In the data rows, 128 means zero.
Here is a table of points, one per row:
  118  136  155  136   82  141  107  117  125  132  106  105  102  108   91  148  141  122  116  122   95  111  101  117  123  146  113  107  216  130  139  135  143  131  150   97  119  136  157   89  102  110  129  147  122   99  124  159
  118  137  109  171  129  121  103  136  116  139  114  121  171  130  130  136  110  106  140  112   65  114  120  116  162  116  135  122   98  130  122  113  124  104  147  141  135  136  115  126  178  155  130  176  132  128  108  147
  125  123  124  157  125  150  122  156  149  123  123  144  156  145  168   95  185  167  122  143  129  128  127  151  103  127  120  129  116  145  130  104  122  153  103  153   85  154   98  149  121  154   93  112   99   96  119  135
  114  145  103   84  140  124  114  137  102  123  120   89  131   96  159   92  170  123  164  112  110  104  105  113  113  132   90  137  160  134  138  124  122  165  124  131  101  132  171  137  116  142  135  131  159  123  119  127
  146  188  131  130  146   96  199  170  123   66  136  109  133  159  122  130  113  132  121  127  137   92  103  137  113   48  129  138  114  113  109  109  143  115  193  142  151  119  149  104  140  144  128  131  130   88  112  161
   93   83   93  135  115  136  120   88  129  132  110  149  128  106   66  139  124  121  111  153  129  129   91  112  133   81  112  179  127  123  126  108  115  111  140  164  142  137  126   96  123  170  134   86  112  102  131  121
   98  139  119  106  124  121  111  131  131  117  165   91  114  181  121   91  135  168   74   91  113  179  136  137  109  130  143  133  150  162  113  132   89  153  125   93  131  118  170  132  125  143  148   91  117  124  125  144
   85  132  156  120  104  119  140  157  110  118  127  156  133  120   95   71  109   97  124  118  174  103  121   91  111  148  126  144  134  141  107  132  133  142  149  119   89  104  119  182  112  144  154  145  132  144   95  158
  121   95  131  101  173  176  174  124  121  109  159  117  125   89  148   89  115   63  138   94  116  171  116  122  139  111  127  134  130  121  150  146  133  112  146  163  126  118  130  119  162  108  164  113  117  131  132  118
   98  105  173  111  120  104  114  131  139  118  134   78  105  104  143  146  113  145  130  101  147  105  149  163  167  125  109  152  136  112  127  120  135  106  113  120  112  144  130  113  131  181  105  123  100  131  133   92
   99  159  140  113  108  145  118  129  174  127  118  130  135   91  129   90  119  123  112  146  112  112  120  146  146  104  137  126  126  103  107  197  130  142  118  110  138  131  124   97  150  130   82   69  115  123  175  140
  162  143  140  172  137  141  168  120  147  124  130  131  130  115  148  129   83  128  101  136  125  106  142  153  156  169  135  122  135   87  119  147  154  127   81  140  142  159  158  120  108  111  172  125  112  112  116  133
  118  112  117  120   93  173  140  178   73  115  105  101  119  138  156  151  124  101  110  180  177  117  157  156  196  152  107  151  141  139  101  157  113  123  195  135  132  146  112  169  123   95  126  130  112  142  111  169
  131   85  114  147   90  119   84  166  149  119  162  128  128  102  141  115   97  124  128  133  148  134  137  110  102  108  132  131  124  145  170  153  132  127  128  127  115  126  100  137  152  144  133  143  109  130  153  146
  110  183  107  146  129  132   79  117  140  134  130  149   96  125   82  120  109  131  142  149  117  122  139  128  152  141  120  114  129   94  110  104  129  147  148  161  111  110  135  158  137  109  133  112  182  123  114  110
  147  122  114  125  133  113  113  111   97  123  133  137  122  127  119  129  134  182  116  125  128  173  138  172  130  115  144  143  171  136  107  124  169  113  101  166  131  126   95  153  144  117  111  138  123  126  159  126
  119  143  117  117  122  104  116  122  139  124  172  130  166  104  141  131  124  154  141  112  136  117  110  129  145   99  185  123  138  114  140  144  138  143  137  126   75  154  171  152  140   77  131  117  104  110  120  105
  130  129   86  107  101  103  132  152  158  141  124  129  139  139   91  104  115  153  122  126  170  126  197  117  137  132  119   82  113  153  113  115  170  143  127  158  111  146  142   56  129   94  157  133  136  147  157  169
  139  132  114  108  112  122  117  138  126  138  134  149  101  141  115  132  132  145  130  132  153  118  140  111  166  152  109  162  145  114  146  100  132  103  101  134  151  126  171  146  181  124  133  153  162   74  134  108
  102   92  143  157   97  119  150  108   91  134  146  138   97  126  164  119  160  168  104  135  116  117  104   73  144  123   93   98  110  128  118  118  169  162  147  107  148  111  108   89  130  111   90   95  162  157   97  143
  133  132  119  146  114  108  136  121  173  150  122  133  122  124  138  139  108  126  123  176  107  156  116  112  159  169  119  110   99  122  129  136  100  139  128  149  130  119  155  149  138  167  151   76  149   89  111  129
  133  124   92   89  150  172  132   80  123  175  127  120  139  146  116  126  124  135  131   78  113  105  151  118  167  139  133   99  126  139  161  141  129   99  124  131  114  155  123  154  136  136  122  103   98  128   70  149
   92  109   93  130  157  108  151  109  162  148   90  105  113  153   84  131  152  122  123  118  109  123  124  134  118  130  153  149   90  121  149  164  147  136  121  129   91  123   96  135  104  104  114  143  126  101   96  149
  158  129   97  138  139  115  103  109  116  113  168  103  132   76  156  135  128  142  104  123  103  115  156  127  147  150  107  135  102  160  132  130  123  101  136  155  106   59  139  109  126  134  161  147  153  125  148  134
  129  112  120  123  164  164  151  200  119  106  121  114  118  112   81  100  123  171  139  132  115  184  109  142  143  161  105  123  116  124  133  160  124   85  149  106  126  115  122  111  134  144  112  137  107  109  137  102
  130  117  160  132  141  128  107  127  141  123  131  117  116  122  126  116  132   70  133  138  108  147  174  124  109  134  147  167  117  101  158  117  174  140  114  129  136  131  133  118  149  111  110  113  187  123  123  151
  101  109  147  160  115  112  135  114  104  116  108  118  112  101  143  125   82  117  175  128  120  125  132  118  110  142  159   90  143  131  146  135  102  115  146   92  107  157  126  100  106   95  136  127  145  117  145  119
  110  108  132  134  128  103  137  157  106  116   92  150   85  108  151  151  105  174  166  130  127  160  147   82   95  132  157  108  113  115  123  131   81   72  100  120  124  115  164  126  119  132  120  133  145  116  100  152
  109  139  169  144  132  119  119  106   96  148  147   61   94  122  117  115  157  153  168  102  171  115  117  153  134  126  157  104   66  132  121  148   83  172  108  186  192  115  112  130  124  114  133  135  115  108  122  146
  116  151   96  144  131  111  172  101   81  151  183   98  179  113   98  138  108  128  121  202  146  112  135  116   91  134  115  142  144  151  155  170  127  108   83  129  133  108  138  117   83  156  107  137  141  166  106  102
  135  139  130   76  120   99  139  120  163  129  109  117  134  132  136  169  141  100  140  163  168  134  106  122  135  194  147  169  133  113  140  118  110  136  135  133  111  107   85   86  138  157  131  140  117  137  150  150
  132   89  112  114  152  133  107  107  170  110  109  121   85  107  116  116   79  120  110  128  147   92  113  140  118  131  102  132  128  146   96   86  121  161  117  113  150  119  151  128  104  132  120  158   76  126  114  105
  135  115  142  134  124  119  139  134  113  132  130  160  131  146  128  119  181  123   75   97  152   91  106  147  158  146  161   95  101  134  205  104  150  110  118  103  113  146  134  105   98  160  133  156  139   88  147  112
  117  116  160  118  107  167  133  145   77  126  112  128  148  150   99  141  102   98  113  106  143  128  111  149   67  150  107  117  113  130   82  112  136  115   60  135   85  100  110  102  173  108  146   98  130   91  130  115
  119  162  125  118  140  160  109  143  104  186  121  116  152  135  124  130   75  149  130  124  123  163   85  132  153  111  140  148  102  124  142   58  120   99  138  107  129  123  104  106   63   75  129  105  116  161  176  154
   85  156  137  134  144  139  128  104  151  131  101  113  133  102  117  154  133  130  142   86  139  144  182  123  152  111  107  128  108  150   91  117  146  127  155   92  109  119   94  109  135  151  117  164  157  120  144   70
  165  109   98  151  114  122  106  124  115  139  123  105  133  120  137  143  182  114  137  105  146  123  100  152  117   91  128  114  162  109   83  150  125   93  113  132  115  132  124  115   90  122  175  102  175  127  114  117
  118  124  115  122  180  130  145  120  142  112  128  201  116  142  184  134  142  170  148  146  134  105  136  154  139  120  153  162  169  194  119  148  101  153  121  113  130  122   98  116  112  102  164  117  149  112  144  106
  121  143  159  121  142  140  110  128   94  146   78  145  129  125  168  116  156  135  150  149  113  154  126  128  129  126  147  128  156  175  157  114  155  143  113  149  160  108  151  102  159  137  133  122  106  135  115  148
  122  117  128  123  146  111   98  133  155  121   91  113  157  107  164  117  137  105  134  153  146  109  140  111   96   97   82  107  113  133  123   98  154   99  130  141  150  134  126  125  137  101  141  106   86  114  112  104
  129   97  105  121  113  132  126  110  127  119  129   93  178  171  184  136   71  144  155   84  109  124  133  116   94  174  124  115  147  111  107  104  157  153  153  139  138  127  120  138  100  166  115  124  141  116  124  139
  116  102  126  133  173  170  116  150  142  130  138   97  111  148  112  213  118  115  136  141  164  115  128  137  105   93  139  127  126  132  156  143  135  152  133   95  130  125  148  162  151  160  133  117  168  162  182  170
  117  132   80   88   84  138  158  117  120   95  132  136  169  123  133  127  164  130  184  135  114  148  121  149  125  132  128  123  111   76  113  113  123  173  114   96  135  102  163  143  113  107   95  156  120  119  143  109
  118  133  113  167  100  145  107  141  138  128  187  134  105  145  162  119   96   91  112  138  134  135   99  150  143  126  153  153  114  143  128   91  110  125  123  117  121  145  128  115  129  142  111  121  170  123  105  108
  143   79  105  140  127  105  161  133  139  143  126  117  109  126  145  126  150  123  159  109  118  168  104  126  144  121  123  134  153  110   92  127  155  121  112  115  128  141  104  156   93  119  122  127  158  107  123  142
  143  112  106  120   99  109  112  152  113  164  150  141  167  112  114  171  145  103  129  117  136  152  130  142  130  135  166  109  130  164  125  142  146  164  145   76  207   93  143  132  150  115  125  116   94   99  101   97
  135  140  142   88  144   87  178  181  120  250  176  138   87  120  137  129  127  102  128  163   90  117  178  133   94  103  109  135  128  122  115   99  134  136  144  133  113  140  132  132   98  136  125  137  101  108  151  126
  175  113  144   94  181  115   84  147  114  157  100  108  141  121  116  105  123  127   99  123  131   98   87   84  129  124  147  130  116  143   96  128  106  129  117   98  129  147  114  150  123  102  101  129  161  121   97  109
  181  101  120  142  140  122  119  162  131  124  115  146  118  125  107  144  105  136  142   90  142  136  132  143  125  105   88   99  148   76  185  135   97  159  133  143  128  122  123   97  117  122   78  122  127  157   88  118
  117  135  131  151  149  122  106  127   93  131   90  119  161  150  142  140  152  164  126  133  105  127  156  120  133   96  172  157  169   69  143  107  123  161  119  111  109  119  132  129  130  157  179  125   87  141  119  133
   83  124  140  104  125   75  156  141  137   95  125  124  122  144  126  138  127  104  126  121  141  111  123   97  176  126  163  110  135  122  103   99  146   94   89  140  133  124  129  130  135  140  122   89  117  196  120   77
  107   90  113  114  113  123  151  115  126  118  112  132  152  118  131  148  131  140   55   89  105  102  143   70  107  122  135  162  139  110  128  133   76  123  126  149  166  141  108  138  138   72  110  150  135   98  154  141
  155  119  128  124   91  146  106  139  105  105  112  143  114   99  124  114  131  138  132  140  158  112  141  136  134  112  141  154   83  101  148  130  168  124  137  104  113   95  116  180   96  132  151  108  112  143  140  152
  144  141  116  151  144  146  122  130  136  110  111  126  135  105  142  117  111  120  109  152  110  102  163  135  127  135  154  139   93  132  115  133  121  119   97  115  127  107  156  118  125  127   88  156  138  139  115  132
   91  141  129  157  156  201  126  180  174  149  151  142  124  125  142  188  169  128  116  117  144  113  106   79  119  149  122   91  131  114  107  143  137  123  127  163  131  117  152  163  115  124  128  136  109  172  196  126
  200  177  137   81  105  143  170   73  118  100  107  128   82  106  132  165  108  134  113  118  122  127  107   97  108  108  126  106   98  142  142  112  139  136  139  119  122  117   98  154  123  146  135  100  112  110  140  116
  108  161  125  128  109  131  102  121  128  144  133  134  109  153  142  134  105  120  140  142   84   86   85  152  110  123  108  104  136  124  119  155  144   83  107  122  132   94   93  137  149  115  121  164  117   97  120  133
  175  182   98  169  145   86  131  131  157  135  132  145  110  113  126  109  145  114  153   82  168  129   97  107  108  175  155  163  153  132   97  142  134  118  152  117  133  127   96  105  172  148  118  124   76  163  139  173
  144  135  152  191  133  140  157   70  150  171  133  113  138  143  128  103  141  146  133  155  186  144  130  125   80  167  117  168  130  111  144   96  122   97  187  123  120  120  183  135  155   92  122  128  125  127  132   94
  122  142  119  107  150  157  109  168  154   99  111  126  127  166  123  107  116  143  124  139  120  142   99   99  115  137  118  145  111  123  168  176  179  126  148  131  159  142  125  117   96  137  173  141  137  149  120   83
  147  128  150  144  136   99  128  131  107   96  124  112  152  103  108  125  136  136   86  159  104  163  118  119  134  135  151   85  168  142  138  110  118  172  146  176  103  144   95  168  132  134  116  143  125  128  158  101
  188  134  160  128   87  153  157  140  151  192   99  132  150  142  135   92  118  140  109  113  133  120  148  121  145  115  133  149  131  107   97  174   95  148  138  123  122  109  131  110  158  173  141  141  172  167  154   92
  142  104  142  129  130  149  145  134  128  115  120  166  144  153   94  132  147  154  181  129  103   65  149  171  113  136  166  122  152  198  151  119  120  130  163  163  122  116  127  138  146  125   96   82  139  136  132  105
These points spread out most along one direction. Take the direction at right angles to it along which they spread out most. Then take the direction at right angles to both along which they spread out most. Go by this last direction. How far along it is each point below, from 0 to 99? 50 is the average, and the first point above lies past it. One standard deviation of the points above along it is 16.
  124  146  153  134  151   86  108  102  106  122  112  208  163  137  130  122  114   88  115   79  153  154  134  149  140  121   70  122  123  148  136  153  127   99  131  133  147  124  173  161   75  157   81  110  139  122  161  170 52
  121  128  104  111  123  114  113  129  126  119  113  158  103  144  142  140  155   88   83  103  100  136  126  184  106  136  128  112  111  105  146  113   72  124  149  146  106  100  136  103  111  105  129  139  111  185  103  111 54
  141  153  110   72   97  142  132  123  155  131  126  113  137  127  141  122  133  142  140  152  164  133   93  133  124  113  111  110  126  135  145  116  106  101  112  127  133  192  129  124  177  136  111  152  156  171  148  161 52
  112  122  194  111  170  124  139  123  147  126  158  185  184   85  113  161  126  173  124  128  127  148   96  182  137  144  109  130  137  138  128  111  128  175  121  134  136  140  114  123  138  123  159  150  154  137   81  175 47
  163   95  168   93  126  156   83   89  128  102  186  148  133  161  122  149  151  119  154  168  123  155  142   81  131  103  152  114  107  124   67  148  119  111  150  134   88  151  154   85   95  139  116  154   96  107  102  143 52
  123  136  123  136  142  151  149   97  136  133   98  114  108  133  143  116  130  123   84  145  140  182  130  162  118   98  180  101  165  156  117  129  157  143  118  145  129  127  145  152  130  137   91  169  133  140  100  131 46
  119  146  137  122  149   98  102  115  100  128  123  145  123  197  158  132  104  110  131  125  165  154  132  110  142  110   93  118  134  107  164  183  116  156  132  150  111  128   99  112  126   99  110  137  114  100  144   86 54
  104   95  139   99  137   91  111   94  118  130  138  149  115  130  133  117  133  153  109  150  116  115  126  167   83  141  116   98  101   84  115  155  141   88  177   91  146  154  115  161  167  138  167  130  128  172  138  127 55
  122   83  118  152  120  128  157  100  140  133  124  147  118  156  107   82  112  103  162  138  122  117  108  117  169   90   98   95  133  138  133  110  106  147   96  105  130  111  127  141  143  147  166  167   94  147  170  137 55
  165  116  163  138  153  114  123  120  148   93  166   93  139  174  107  103  151  113  132  163   87  113  143  122  164  157  112  129  139  116  132  103  122  104  106   97  144   88  120  136  128   94  111  109  137  136  154  148 41
  128  152  112  135  138  168  118  118   74  111  183  162   88  119  108  111  124  121  136  127  114  107  161  112  108  153  132  153  137   89  119  119  136  142  107  140  169  167  107  113  122  150  121  141  127  141  125  113 43
  156  146  142  164   95  112  147  129  134  116  135  123  108  144  125  178  122  137  132  106   83  139  116  118  132  127   74  193   96  166  134  148  146  141   95  118   87  151  157  143  160   87  131  128  106  168  102  117 42
  125  181  130  143  118  150  142  127  175  106  152  124  136  118  122  132  149  112  125  127  141  149  198  111  118  105  101  102  152  124  152  103   90   97  111   83  148  126   65  144  126  127  149  112  135  113   79  132 45
  138  150  106  168  146  112  134  127   86  106  104  120  131  128  111  138  143   95  133  144  104  135  147  133  120  163  107  126   87  147  109  127  109  151  118   99  137  224  137  121  135  135  147  111  129  124  157  120 43
  131  129  189  118   64  123  119  132  160  126  113  126  137  128  107  122  142  123  166  109   98  147  133  154  111  123  153  150  118  176  133  131  123  113  128  184  195  146  126  152   73  120  146  150  131  144  129  108 50
